128 stands for zero in the data rows.
Each row has a hidden score. How much does it go up from the first row of each pair to the second? 20 means little or no change, 40 a big rise and 0 a big fall. The score is a weighted sum of the row's numbers plus the product of two more (or one squared), each taken from its middle value.
c(90, 179, 85, 68, 151, 146, 108, 113, 127, 115, 110, 100, 120, 113, 85, 182)
c(90, 156, 118, 130, 131, 114, 149, 166, 94, 99, 139, 126, 100, 129, 154, 140) -> 15
c(80, 170, 174, 157, 136, 118, 132, 191, 28, 65, 142, 141, 132, 208, 192, 174)
c(107, 149, 121, 107, 142, 130, 124, 106, 113, 124, 107, 112, 130, 106, 94, 150) -> 14
c(106, 167, 98, 93, 119, 146, 121, 114, 117, 100, 109, 105, 103, 97, 104, 143)
c(112, 134, 141, 142, 125, 77, 180, 172, 126, 143, 144, 149, 149, 130, 161, 108) -> 24
c(128, 132, 164, 177, 155, 111, 135, 180, 74, 90, 135, 128, 112, 175, 184, 142)
c(129, 138, 113, 110, 108, 161, 84, 103, 105, 110, 114, 95, 113, 124, 103, 152) -> 23
c(70, 161, 169, 144, 159, 125, 119, 203, 28, 81, 149, 130, 139, 214, 198, 181)
c(154, 124, 113, 132, 101, 133, 134, 119, 148, 137, 97, 133, 88, 98, 130, 112) -> 4
c(119, 142, 138, 102, 134, 114, 128, 117, 119, 127, 125, 134, 149, 126, 90, 147)
c(66, 211, 110, 75, 164, 123, 127, 141, 95, 92, 129, 88, 99, 125, 109, 198) -> 25
c(159, 83, 114, 117, 127, 124, 135, 96, 150, 187, 112, 117, 157, 54, 80, 90)
c(174, 102, 105, 130, 137, 159, 109, 78, 181, 177, 94, 128, 109, 109, 133, 102) -> 30
c(107, 134, 123, 108, 143, 100, 176, 145, 123, 154, 121, 127, 119, 102, 148, 120)
c(100, 127, 209, 134, 184, 137, 118, 114, 133, 163, 176, 171, 232, 169, 38, 167) -> 17
c(186, 101, 111, 121, 124, 156, 102, 56, 183, 179, 75, 135, 128, 85, 106, 97)
c(152, 117, 107, 123, 117, 165, 121, 62, 177, 175, 61, 131, 110, 104, 106, 118) -> 24
c(86, 163, 103, 92, 132, 158, 102, 98, 87, 97, 92, 96, 112, 109, 105, 158)
c(95, 181, 134, 100, 154, 158, 116, 124, 98, 107, 108, 108, 147, 122, 109, 178) -> 24
c(166, 42, 163, 166, 150, 125, 146, 112, 169, 181, 144, 145, 166, 145, 134, 67)
c(136, 87, 173, 154, 148, 93, 178, 155, 178, 181, 167, 193, 165, 154, 152, 82) -> 22
c(112, 164, 128, 121, 123, 85, 176, 172, 122, 130, 153, 116, 113, 102, 150, 124)
c(135, 118, 145, 155, 148, 119, 117, 149, 74, 84, 136, 151, 129, 186, 175, 131) -> 24
c(141, 150, 109, 103, 146, 133, 102, 110, 132, 120, 95, 106, 112, 112, 118, 149)
c(132, 138, 106, 129, 122, 132, 119, 124, 131, 116, 107, 117, 87, 114, 119, 134) -> 16
c(137, 127, 100, 108, 108, 102, 140, 132, 147, 147, 120, 101, 104, 69, 103, 112)
c(72, 139, 87, 97, 47, 124, 114, 160, 138, 82, 193, 117, 125, 165, 127, 128) -> 30
c(114, 174, 112, 88, 133, 130, 138, 125, 135, 118, 122, 105, 104, 104, 93, 163)
c(175, 115, 133, 129, 132, 168, 111, 63, 179, 162, 80, 154, 118, 105, 117, 114) -> 20
c(123, 134, 103, 109, 111, 123, 133, 119, 112, 107, 122, 131, 137, 107, 125, 130)
c(207, 72, 156, 165, 103, 154, 98, 97, 165, 122, 151, 188, 173, 155, 141, 77) -> 10
c(88, 177, 106, 90, 157, 159, 107, 106, 95, 99, 98, 99, 119, 129, 109, 178)
c(89, 159, 99, 109, 141, 127, 143, 140, 104, 106, 119, 114, 89, 111, 122, 162) -> 14
c(138, 103, 128, 145, 122, 111, 163, 144, 148, 157, 135, 115, 119, 87, 127, 105)
c(135, 121, 157, 147, 132, 91, 157, 148, 99, 148, 123, 147, 149, 116, 184, 97) -> 34
c(137, 150, 145, 113, 135, 117, 125, 129, 115, 147, 121, 111, 147, 114, 105, 150)
c(95, 173, 102, 103, 156, 144, 130, 114, 124, 116, 110, 105, 87, 119, 112, 172) -> 21
c(111, 115, 216, 126, 165, 119, 140, 136, 149, 185, 192, 186, 247, 161, 65, 143)
c(104, 178, 107, 90, 137, 152, 123, 108, 133, 111, 106, 105, 103, 114, 99, 157) -> 14
c(141, 132, 120, 138, 119, 127, 125, 130, 134, 139, 120, 137, 92, 114, 135, 120)
c(120, 106, 91, 111, 82, 162, 73, 119, 125, 100, 143, 116, 144, 153, 130, 120) -> 24
c(140, 98, 108, 139, 82, 134, 104, 126, 139, 98, 155, 162, 142, 158, 154, 95)
c(122, 145, 110, 126, 135, 144, 136, 130, 152, 120, 126, 109, 96, 111, 114, 135) -> 12
c(191, 82, 133, 156, 129, 145, 120, 89, 159, 164, 88, 135, 123, 119, 137, 96)
c(113, 135, 146, 144, 119, 88, 180, 172, 136, 152, 165, 139, 127, 116, 149, 109) -> 19
c(165, 112, 173, 156, 120, 148, 100, 129, 69, 106, 104, 139, 161, 153, 175, 117)
c(138, 135, 117, 129, 130, 132, 123, 123, 126, 120, 118, 116, 96, 128, 121, 138) -> 12
c(131, 88, 160, 165, 128, 117, 141, 138, 104, 101, 132, 142, 115, 132, 150, 95)
c(83, 195, 108, 72, 139, 132, 123, 137, 98, 100, 105, 103, 103, 123, 112, 178) -> 35
c(112, 149, 157, 149, 127, 137, 109, 159, 60, 92, 131, 133, 148, 186, 178, 153)
c(126, 130, 102, 123, 118, 108, 155, 137, 134, 129, 121, 89, 96, 83, 141, 114) -> 10
c(153, 85, 128, 133, 68, 97, 137, 169, 151, 136, 203, 163, 167, 164, 185, 58)
c(129, 125, 113, 149, 122, 92, 148, 161, 124, 125, 137, 100, 74, 105, 141, 117) -> 10
c(108, 163, 104, 98, 139, 133, 121, 117, 131, 118, 107, 115, 86, 97, 101, 160)
c(144, 140, 121, 123, 121, 113, 133, 138, 133, 135, 123, 111, 89, 132, 125, 132) -> 22
c(135, 138, 103, 88, 110, 164, 75, 79, 104, 109, 87, 99, 148, 108, 98, 146)
c(148, 84, 164, 189, 132, 129, 135, 124, 158, 131, 170, 188, 132, 177, 147, 80) -> 10
c(136, 117, 161, 153, 121, 115, 131, 142, 91, 95, 131, 128, 135, 124, 160, 110)
c(82, 153, 120, 126, 121, 82, 193, 179, 123, 126, 163, 121, 104, 108, 151, 118) -> 17
c(169, 88, 168, 172, 143, 158, 124, 90, 146, 136, 94, 163, 127, 154, 162, 92)
c(119, 141, 134, 145, 117, 127, 135, 148, 134, 131, 132, 106, 96, 127, 116, 144) -> 17
c(112, 139, 106, 100, 141, 117, 123, 119, 112, 123, 110, 109, 113, 115, 97, 153)
c(168, 78, 109, 130, 60, 143, 87, 122, 136, 119, 153, 162, 161, 155, 157, 71) -> 25
c(164, 66, 113, 119, 128, 128, 148, 69, 192, 240, 94, 116, 172, 58, 89, 81)
c(138, 130, 152, 150, 156, 149, 94, 144, 70, 98, 125, 141, 139, 185, 181, 146) -> 24
c(74, 141, 197, 143, 167, 101, 166, 151, 162, 163, 183, 156, 180, 175, 75, 166)
c(98, 123, 103, 141, 45, 78, 150, 191, 121, 96, 211, 143, 141, 168, 180, 72) -> 28
c(98, 155, 98, 106, 122, 148, 114, 108, 106, 103, 116, 97, 102, 97, 103, 151)
c(144, 153, 98, 117, 130, 128, 123, 118, 143, 125, 99, 118, 82, 105, 126, 139) -> 20
c(104, 145, 168, 140, 126, 151, 112, 156, 50, 90, 117, 127, 162, 184, 174, 161)
c(143, 113, 111, 122, 131, 114, 150, 109, 161, 168, 121, 102, 119, 64, 100, 104) -> 5
c(112, 145, 145, 109, 138, 133, 121, 124, 111, 135, 115, 109, 155, 118, 79, 166)
c(130, 153, 117, 99, 133, 137, 135, 90, 142, 123, 110, 117, 102, 86, 95, 142) -> 18
c(116, 147, 82, 90, 100, 150, 94, 114, 111, 95, 111, 79, 121, 110, 100, 154)
c(115, 143, 164, 139, 145, 119, 116, 175, 48, 81, 121, 110, 151, 165, 176, 155) -> 28
c(114, 138, 128, 145, 138, 127, 118, 164, 63, 77, 142, 129, 120, 182, 183, 145)
c(126, 122, 149, 145, 131, 100, 185, 153, 138, 148, 159, 166, 140, 122, 166, 89) -> 13
c(111, 125, 197, 110, 150, 125, 127, 107, 159, 168, 171, 169, 234, 153, 54, 141)
c(166, 83, 171, 185, 128, 125, 130, 129, 172, 131, 175, 195, 159, 174, 146, 90) -> 6
c(115, 112, 117, 136, 78, 140, 118, 146, 121, 103, 166, 143, 154, 161, 149, 106)
c(101, 141, 130, 114, 128, 122, 146, 134, 135, 149, 132, 122, 159, 119, 96, 140) -> 20
c(125, 101, 155, 177, 68, 89, 184, 195, 153, 127, 231, 185, 129, 163, 193, 63)
c(65, 180, 121, 119, 135, 125, 153, 154, 108, 98, 128, 115, 90, 118, 121, 173) -> 23
c(69, 136, 200, 128, 173, 132, 141, 116, 144, 145, 180, 163, 219, 168, 35, 168)
c(110, 133, 200, 149, 166, 132, 125, 104, 131, 145, 151, 160, 206, 162, 62, 150) -> 19
c(120, 174, 110, 95, 149, 135, 120, 133, 90, 96, 98, 104, 123, 149, 147, 170)
c(183, 48, 161, 152, 129, 144, 133, 70, 175, 206, 106, 146, 183, 88, 96, 50) -> 3
c(87, 156, 118, 125, 133, 81, 199, 182, 129, 134, 147, 110, 101, 100, 155, 131)
c(162, 109, 197, 145, 134, 106, 176, 139, 189, 182, 157, 192, 185, 123, 144, 82) -> 20
c(115, 156, 115, 124, 116, 121, 130, 138, 130, 115, 126, 129, 94, 126, 128, 149)
c(123, 99, 138, 178, 75, 74, 176, 212, 147, 126, 225, 173, 123, 172, 195, 76) -> 19
c(129, 109, 110, 148, 77, 134, 118, 137, 135, 103, 180, 153, 143, 160, 141, 99)
c(116, 162, 106, 81, 133, 148, 117, 93, 130, 122, 98, 108, 121, 93, 103, 148) -> 24
c(162, 102, 124, 133, 119, 116, 151, 114, 165, 159, 120, 111, 133, 71, 110, 94)
c(184, 85, 111, 109, 141, 153, 108, 58, 167, 194, 77, 126, 150, 87, 109, 99) -> 30
c(123, 101, 117, 150, 67, 139, 101, 142, 145, 111, 164, 152, 151, 163, 136, 95)
c(202, 79, 167, 178, 97, 133, 112, 127, 164, 140, 162, 186, 155, 174, 150, 82) -> 12
c(87, 183, 105, 91, 152, 125, 141, 119, 102, 102, 113, 97, 94, 101, 103, 170)
c(87, 163, 130, 126, 150, 136, 128, 122, 107, 113, 123, 108, 125, 109, 72, 177) -> 14
c(153, 89, 159, 165, 117, 121, 133, 130, 129, 121, 146, 135, 130, 130, 145, 86)
c(71, 129, 115, 133, 74, 85, 179, 206, 137, 109, 229, 146, 156, 161, 180, 85) -> 30
c(118, 155, 117, 125, 140, 139, 129, 112, 115, 113, 99, 103, 90, 107, 114, 147)
c(144, 108, 107, 105, 133, 121, 145, 80, 161, 156, 90, 101, 127, 53, 84, 110) -> 24
c(184, 99, 113, 140, 129, 150, 105, 73, 154, 149, 80, 150, 100, 131, 145, 107)
c(151, 151, 130, 121, 121, 113, 113, 137, 98, 125, 122, 121, 106, 133, 150, 154) -> 19
c(169, 98, 116, 136, 135, 153, 110, 94, 174, 187, 91, 112, 128, 122, 118, 116)
c(155, 105, 130, 165, 124, 154, 142, 106, 190, 166, 116, 141, 85, 131, 137, 101) -> 15
c(106, 108, 112, 129, 55, 82, 154, 194, 121, 106, 209, 151, 152, 162, 185, 70)
c(146, 95, 89, 103, 74, 167, 69, 77, 128, 98, 132, 136, 161, 150, 129, 93) -> 24
c(95, 132, 134, 162, 138, 110, 133, 206, 72, 86, 160, 116, 102, 194, 191, 149)
c(111, 171, 117, 99, 139, 83, 183, 176, 133, 126, 141, 93, 80, 85, 141, 140) -> 12
c(159, 140, 167, 161, 134, 135, 115, 135, 68, 95, 99, 132, 136, 171, 180, 129)
c(124, 156, 86, 87, 132, 123, 120, 124, 140, 128, 94, 92, 96, 101, 117, 161) -> 19
c(90, 183, 115, 80, 152, 156, 126, 112, 116, 105, 101, 109, 125, 107, 98, 180)
c(133, 153, 113, 90, 138, 142, 114, 103, 124, 117, 92, 117, 124, 88, 93, 153) -> 14
c(167, 107, 122, 134, 130, 160, 109, 74, 172, 172, 80, 127, 111, 101, 123, 114)
c(116, 164, 114, 92, 142, 151, 110, 103, 99, 96, 92, 117, 119, 118, 125, 161) -> 26
c(80, 205, 105, 71, 153, 120, 119, 143, 102, 87, 119, 74, 93, 124, 104, 214)
c(142, 103, 190, 152, 143, 105, 183, 139, 188, 178, 171, 198, 181, 137, 143, 86) -> 13
c(139, 96, 118, 139, 123, 116, 144, 113, 161, 152, 127, 106, 94, 79, 114, 104)
c(175, 44, 157, 154, 142, 121, 123, 120, 156, 182, 153, 137, 185, 155, 135, 70) -> 29
c(126, 139, 142, 154, 120, 124, 121, 188, 73, 85, 134, 110, 118, 168, 189, 142)
c(106, 163, 99, 118, 117, 122, 122, 145, 120, 102, 144, 105, 85, 110, 123, 150) -> 18
c(111, 135, 155, 161, 151, 134, 113, 157, 67, 91, 133, 154, 133, 189, 182, 149)
c(130, 127, 149, 148, 122, 95, 174, 171, 132, 160, 160, 147, 148, 120, 157, 103) -> 13
c(171, 100, 108, 122, 129, 164, 113, 60, 176, 165, 82, 130, 111, 95, 107, 123)
c(134, 158, 109, 94, 126, 145, 104, 109, 103, 103, 96, 114, 135, 122, 125, 152) -> 26
c(84, 163, 127, 116, 131, 83, 191, 181, 104, 146, 138, 97, 120, 102, 152, 145)
c(77, 165, 91, 81, 115, 142, 124, 116, 127, 88, 128, 99, 95, 110, 102, 152) -> 11
c(135, 126, 150, 165, 137, 134, 119, 148, 94, 85, 133, 137, 114, 171, 178, 127)
c(174, 85, 159, 156, 139, 169, 95, 81, 125, 121, 110, 177, 149, 168, 146, 103) -> 22
c(157, 55, 174, 159, 131, 140, 147, 81, 162, 174, 123, 161, 193, 124, 127, 63)
c(97, 154, 146, 136, 145, 121, 119, 178, 50, 79, 119, 130, 135, 179, 188, 162) -> 26
c(202, 68, 123, 137, 136, 159, 107, 64, 165, 179, 69, 146, 147, 97, 128, 86)
c(146, 95, 158, 173, 140, 95, 137, 160, 101, 115, 136, 135, 121, 143, 172, 103) -> 13
c(170, 105, 116, 133, 131, 161, 109, 69, 157, 168, 68, 145, 122, 122, 145, 113)
c(96, 165, 125, 99, 142, 148, 100, 140, 58, 98, 106, 109, 139, 146, 138, 179) -> 22
c(115, 156, 116, 111, 118, 132, 137, 130, 153, 131, 125, 110, 81, 87, 100, 146)
c(98, 169, 93, 103, 128, 132, 99, 130, 90, 98, 112, 64, 100, 123, 93, 181) -> 30
c(153, 139, 127, 141, 133, 128, 114, 135, 106, 126, 108, 117, 102, 123, 144, 143)
c(192, 87, 142, 128, 138, 156, 99, 59, 154, 182, 87, 151, 155, 95, 117, 94) -> 22
c(90, 175, 122, 93, 143, 151, 118, 128, 81, 83, 114, 124, 130, 125, 125, 171)
c(136, 130, 126, 144, 98, 98, 157, 145, 143, 118, 135, 119, 73, 93, 136, 106) -> 1
c(183, 82, 167, 181, 115, 139, 115, 123, 154, 135, 165, 192, 157, 174, 153, 83)
c(181, 86, 113, 134, 148, 148, 114, 79, 174, 167, 85, 141, 128, 129, 135, 99) -> 29
c(152, 97, 115, 132, 118, 116, 146, 103, 164, 172, 115, 129, 114, 63, 109, 87)
c(145, 134, 128, 134, 126, 141, 108, 123, 110, 117, 100, 140, 126, 125, 150, 132) -> 28
c(110, 137, 111, 131, 121, 119, 139, 140, 125, 122, 137, 136, 92, 130, 133, 131)
c(131, 125, 118, 125, 112, 143, 118, 122, 115, 127, 127, 134, 126, 114, 127, 124) -> 17
c(131, 125, 135, 131, 130, 165, 108, 93, 121, 126, 99, 119, 139, 110, 92, 150)
c(178, 142, 106, 98, 119, 131, 91, 90, 130, 132, 86, 106, 113, 91, 111, 129) -> 21
c(105, 130, 196, 123, 151, 126, 146, 124, 160, 159, 170, 166, 207, 167, 77, 144)
c(99, 165, 93, 84, 121, 158, 94, 103, 109, 90, 100, 69, 121, 112, 93, 176) -> 23
c(99, 172, 104, 89, 133, 129, 125, 127, 98, 99, 109, 106, 111, 119, 126, 164)
c(175, 91, 125, 134, 117, 155, 113, 83, 175, 171, 92, 135, 118, 105, 118, 107) -> 12
c(131, 151, 117, 124, 144, 132, 97, 129, 92, 112, 114, 119, 116, 134, 134, 152)
c(111, 104, 101, 118, 72, 150, 108, 130, 138, 96, 181, 166, 170, 150, 135, 102) -> 16
c(128, 147, 90, 123, 125, 133, 146, 133, 159, 127, 122, 107, 85, 115, 131, 137)
c(91, 180, 111, 86, 161, 116, 138, 135, 102, 103, 115, 88, 103, 109, 105, 182) -> 26
c(91, 114, 57, 93, 66, 145, 77, 133, 123, 92, 156, 98, 156, 164, 117, 126)
c(105, 107, 127, 160, 61, 80, 175, 202, 153, 115, 238, 178, 133, 170, 181, 68) -> 6
c(136, 129, 134, 130, 139, 149, 115, 101, 101, 116, 106, 135, 140, 112, 127, 126)
c(82, 121, 75, 91, 67, 132, 105, 154, 139, 95, 185, 110, 158, 157, 122, 122) -> 22
c(147, 62, 120, 130, 137, 132, 146, 68, 202, 234, 120, 135, 169, 66, 68, 71)
c(154, 61, 122, 116, 140, 129, 134, 74, 186, 230, 108, 113, 172, 72, 76, 88) -> 23
c(108, 151, 78, 119, 113, 108, 133, 153, 118, 105, 131, 110, 65, 132, 141, 147)
c(93, 111, 88, 106, 57, 107, 120, 161, 126, 91, 186, 137, 143, 167, 138, 106) -> 17
c(130, 128, 109, 110, 120, 119, 125, 127, 108, 115, 125, 120, 118, 130, 137, 120)
c(113, 149, 163, 151, 137, 118, 124, 176, 46, 80, 146, 131, 115, 178, 189, 149) -> 20
c(166, 59, 140, 128, 146, 134, 139, 78, 180, 209, 122, 134, 191, 84, 89, 74)
c(120, 153, 106, 97, 122, 153, 101, 111, 111, 111, 106, 124, 118, 126, 125, 149) -> 25
c(181, 77, 160, 169, 114, 147, 108, 104, 165, 121, 155, 176, 154, 167, 130, 87)
c(134, 150, 135, 125, 109, 86, 157, 171, 112, 143, 152, 122, 117, 108, 151, 117) -> 29
c(134, 135, 90, 108, 134, 130, 116, 94, 139, 140, 100, 131, 99, 90, 109, 128)
c(177, 75, 150, 149, 119, 108, 126, 135, 109, 118, 138, 130, 138, 133, 163, 91) -> 15
c(119, 150, 127, 88, 153, 145, 99, 86, 96, 111, 96, 117, 159, 102, 69, 167)
c(91, 154, 94, 98, 118, 129, 135, 135, 106, 102, 131, 111, 121, 109, 120, 144) -> 15
c(152, 90, 115, 131, 133, 158, 123, 58, 175, 188, 91, 146, 130, 86, 94, 90)
c(110, 156, 118, 103, 134, 142, 122, 127, 114, 118, 109, 108, 123, 130, 127, 154) -> 21
c(162, 59, 141, 132, 144, 128, 148, 92, 186, 208, 123, 136, 179, 105, 101, 73)
c(162, 71, 180, 191, 123, 95, 160, 171, 157, 157, 208, 219, 166, 187, 189, 56) -> 21
c(133, 147, 101, 102, 140, 126, 134, 106, 142, 118, 100, 108, 89, 97, 110, 140)
c(128, 137, 106, 130, 106, 124, 110, 125, 134, 111, 132, 112, 81, 126, 122, 142) -> 21
c(110, 151, 119, 124, 121, 133, 126, 134, 111, 104, 118, 126, 109, 108, 142, 142)
c(115, 134, 126, 146, 145, 144, 118, 127, 131, 114, 131, 131, 114, 129, 116, 146) -> 16
c(87, 120, 62, 101, 48, 154, 81, 138, 149, 96, 164, 106, 139, 161, 109, 121)
c(131, 133, 115, 123, 115, 153, 91, 95, 116, 104, 108, 124, 105, 109, 108, 139) -> 4
c(156, 92, 94, 123, 138, 139, 122, 80, 184, 196, 105, 120, 129, 96, 100, 116)
c(144, 140, 130, 110, 126, 131, 105, 120, 116, 118, 117, 103, 118, 103, 106, 159) -> 14
c(145, 108, 110, 122, 126, 103, 131, 116, 134, 142, 119, 101, 108, 91, 121, 104)
c(105, 121, 206, 160, 174, 139, 127, 118, 131, 155, 174, 167, 229, 163, 59, 159) -> 30
c(136, 144, 99, 86, 96, 142, 83, 109, 86, 106, 95, 86, 148, 111, 114, 145)
c(165, 66, 140, 116, 105, 130, 134, 73, 188, 220, 115, 131, 167, 86, 93, 73) -> 12
c(201, 102, 141, 146, 127, 166, 105, 69, 146, 160, 69, 157, 128, 119, 141, 108)
c(76, 203, 130, 99, 150, 116, 121, 155, 62, 98, 106, 88, 104, 155, 144, 194) -> 28
c(125, 104, 121, 123, 120, 118, 154, 124, 170, 171, 130, 107, 121, 89, 113, 101)
c(111, 133, 121, 142, 115, 115, 159, 132, 163, 131, 122, 107, 87, 86, 128, 111) -> 14
c(111, 123, 118, 148, 126, 108, 173, 130, 167, 136, 137, 126, 75, 80, 135, 113)
c(173, 75, 113, 156, 162, 181, 113, 68, 160, 168, 84, 148, 121, 117, 130, 101) -> 34
c(83, 164, 125, 126, 166, 139, 123, 146, 88, 99, 126, 116, 110, 144, 138, 175)
c(119, 148, 133, 110, 124, 134, 85, 129, 102, 121, 118, 112, 155, 123, 80, 167) -> 14
c(113, 138, 90, 83, 120, 156, 89, 107, 114, 101, 110, 91, 130, 112, 84, 171)
c(149, 100, 158, 160, 125, 101, 133, 138, 130, 108, 155, 128, 124, 136, 147, 97) -> 10
c(100, 174, 108, 109, 117, 128, 134, 127, 111, 91, 137, 110, 111, 101, 103, 153)
c(121, 105, 180, 156, 144, 155, 114, 94, 155, 130, 174, 193, 185, 156, 79, 123) -> 14
c(99, 157, 137, 127, 126, 142, 104, 175, 59, 76, 123, 132, 139, 192, 188, 164)
c(97, 161, 82, 68, 133, 142, 126, 96, 147, 112, 111, 116, 103, 92, 87, 156) -> 12
c(127, 155, 135, 112, 139, 149, 107, 127, 76, 96, 99, 114, 130, 141, 145, 161)
c(104, 168, 89, 74, 121, 139, 131, 109, 124, 107, 98, 104, 115, 81, 93, 155) -> 14
c(166, 94, 124, 131, 108, 123, 126, 112, 146, 164, 120, 111, 138, 86, 111, 91)
c(141, 109, 110, 137, 82, 138, 97, 135, 130, 99, 162, 127, 149, 165, 147, 100) -> 25
c(104, 112, 82, 115, 53, 165, 95, 118, 156, 102, 147, 134, 129, 145, 127, 121)
c(103, 142, 115, 143, 101, 129, 157, 147, 150, 114, 148, 126, 89, 118, 129, 124) -> 8
c(172, 103, 130, 148, 125, 162, 113, 80, 156, 154, 84, 151, 113, 131, 141, 97)
c(131, 136, 162, 161, 137, 140, 117, 153, 68, 91, 132, 145, 141, 190, 184, 137) -> 21
c(116, 171, 113, 101, 140, 118, 132, 138, 114, 103, 107, 107, 94, 96, 115, 161)
c(130, 95, 89, 118, 142, 112, 137, 102, 158, 172, 111, 112, 131, 61, 100, 113) -> 24
c(135, 168, 135, 100, 133, 147, 113, 108, 115, 105, 103, 117, 134, 114, 121, 153)
c(133, 115, 158, 168, 137, 129, 119, 159, 91, 98, 134, 144, 114, 180, 174, 121) -> 13
c(126, 125, 146, 151, 144, 89, 139, 166, 88, 87, 155, 128, 114, 150, 169, 121)
c(139, 138, 164, 165, 147, 131, 110, 152, 62, 89, 112, 132, 123, 192, 185, 146) -> 26
c(170, 74, 142, 161, 114, 109, 134, 152, 137, 136, 150, 129, 128, 144, 150, 86)
c(139, 134, 133, 140, 136, 126, 97, 121, 120, 122, 135, 121, 142, 132, 85, 151) -> 23
c(150, 111, 171, 171, 126, 100, 132, 151, 97, 97, 140, 117, 110, 134, 164, 108)
c(113, 149, 88, 92, 136, 157, 95, 104, 104, 99, 97, 91, 121, 99, 83, 159) -> 26
c(169, 103, 122, 132, 142, 156, 121, 65, 169, 166, 74, 132, 111, 102, 122, 108)
c(156, 104, 107, 137, 130, 119, 153, 124, 148, 157, 106, 100, 106, 76, 135, 101) -> 16
c(177, 115, 101, 109, 133, 179, 92, 52, 157, 184, 47, 108, 128, 99, 111, 122)
c(207, 79, 168, 161, 111, 153, 80, 97, 157, 129, 145, 167, 165, 162, 135, 85) -> 3
c(189, 66, 146, 170, 149, 151, 116, 100, 135, 154, 106, 151, 141, 161, 152, 92)
c(156, 113, 114, 113, 101, 129, 148, 105, 175, 169, 110, 108, 119, 55, 88, 96) -> 8
c(152, 127, 124, 142, 106, 132, 128, 137, 142, 129, 120, 126, 100, 123, 136, 115)
c(101, 154, 146, 148, 134, 125, 117, 196, 47, 83, 120, 121, 134, 201, 193, 168) -> 33
c(106, 157, 85, 73, 149, 119, 119, 127, 104, 115, 102, 91, 106, 102, 110, 161)
c(110, 167, 131, 115, 136, 90, 172, 164, 107, 146, 126, 117, 131, 89, 138, 136) -> 18
c(123, 92, 107, 142, 79, 154, 97, 130, 135, 113, 168, 146, 144, 167, 138, 91)
c(96, 161, 109, 97, 128, 140, 128, 118, 100, 110, 101, 85, 71, 99, 97, 167) -> 9
c(85, 139, 212, 123, 157, 135, 117, 119, 149, 164, 182, 154, 235, 168, 31, 170)
c(116, 145, 132, 121, 136, 84, 176, 153, 118, 129, 149, 132, 125, 117, 153, 108) -> 21
c(91, 122, 76, 96, 65, 152, 82, 131, 120, 89, 149, 103, 140, 164, 118, 130)
c(159, 84, 166, 181, 150, 156, 112, 89, 148, 128, 137, 179, 127, 159, 150, 91) -> 6
c(63, 184, 90, 77, 159, 107, 156, 156, 120, 113, 125, 82, 107, 109, 88, 189)
c(116, 135, 117, 119, 128, 140, 126, 127, 139, 118, 127, 123, 93, 121, 126, 137) -> 16
c(122, 138, 108, 126, 115, 122, 120, 134, 128, 121, 145, 123, 101, 128, 118, 129)
c(86, 121, 79, 101, 50, 138, 103, 153, 134, 84, 191, 113, 151, 161, 131, 114) -> 21
c(110, 169, 134, 121, 139, 137, 139, 153, 113, 106, 135, 119, 111, 151, 138, 169)
c(152, 92, 115, 146, 146, 100, 150, 131, 140, 148, 117, 121, 110, 100, 130, 103) -> 14
c(127, 125, 189, 125, 170, 126, 122, 121, 140, 156, 159, 160, 223, 158, 77, 141)
c(155, 120, 112, 143, 111, 133, 115, 138, 139, 129, 132, 129, 112, 129, 132, 117) -> 14
c(113, 131, 83, 95, 131, 95, 148, 139, 141, 146, 109, 81, 93, 76, 110, 128)
c(147, 112, 130, 149, 147, 83, 169, 169, 128, 149, 151, 139, 123, 130, 169, 101) -> 22
c(91, 162, 105, 131, 133, 110, 149, 188, 116, 102, 140, 97, 68, 134, 159, 160)
c(167, 56, 185, 165, 147, 130, 129, 103, 147, 179, 135, 135, 201, 141, 123, 75) -> 21
c(104, 169, 127, 121, 133, 115, 142, 133, 134, 114, 128, 124, 94, 108, 97, 153)
c(128, 127, 119, 127, 144, 112, 127, 142, 125, 131, 116, 101, 100, 137, 120, 148) -> 27
c(152, 85, 141, 169, 78, 85, 162, 185, 141, 129, 211, 177, 164, 159, 196, 52)
c(135, 150, 138, 127, 122, 127, 112, 126, 95, 112, 99, 97, 110, 118, 122, 139) -> 18
c(108, 103, 164, 172, 163, 96, 172, 183, 79, 90, 155, 139, 126, 147, 173, 113)
c(120, 162, 102, 100, 129, 110, 124, 129, 101, 106, 98, 80, 97, 101, 104, 163) -> 23
c(186, 78, 174, 185, 126, 129, 113, 117, 150, 134, 171, 196, 164, 178, 153, 84)
c(132, 122, 107, 110, 113, 115, 154, 115, 175, 154, 127, 110, 92, 59, 97, 112) -> 15
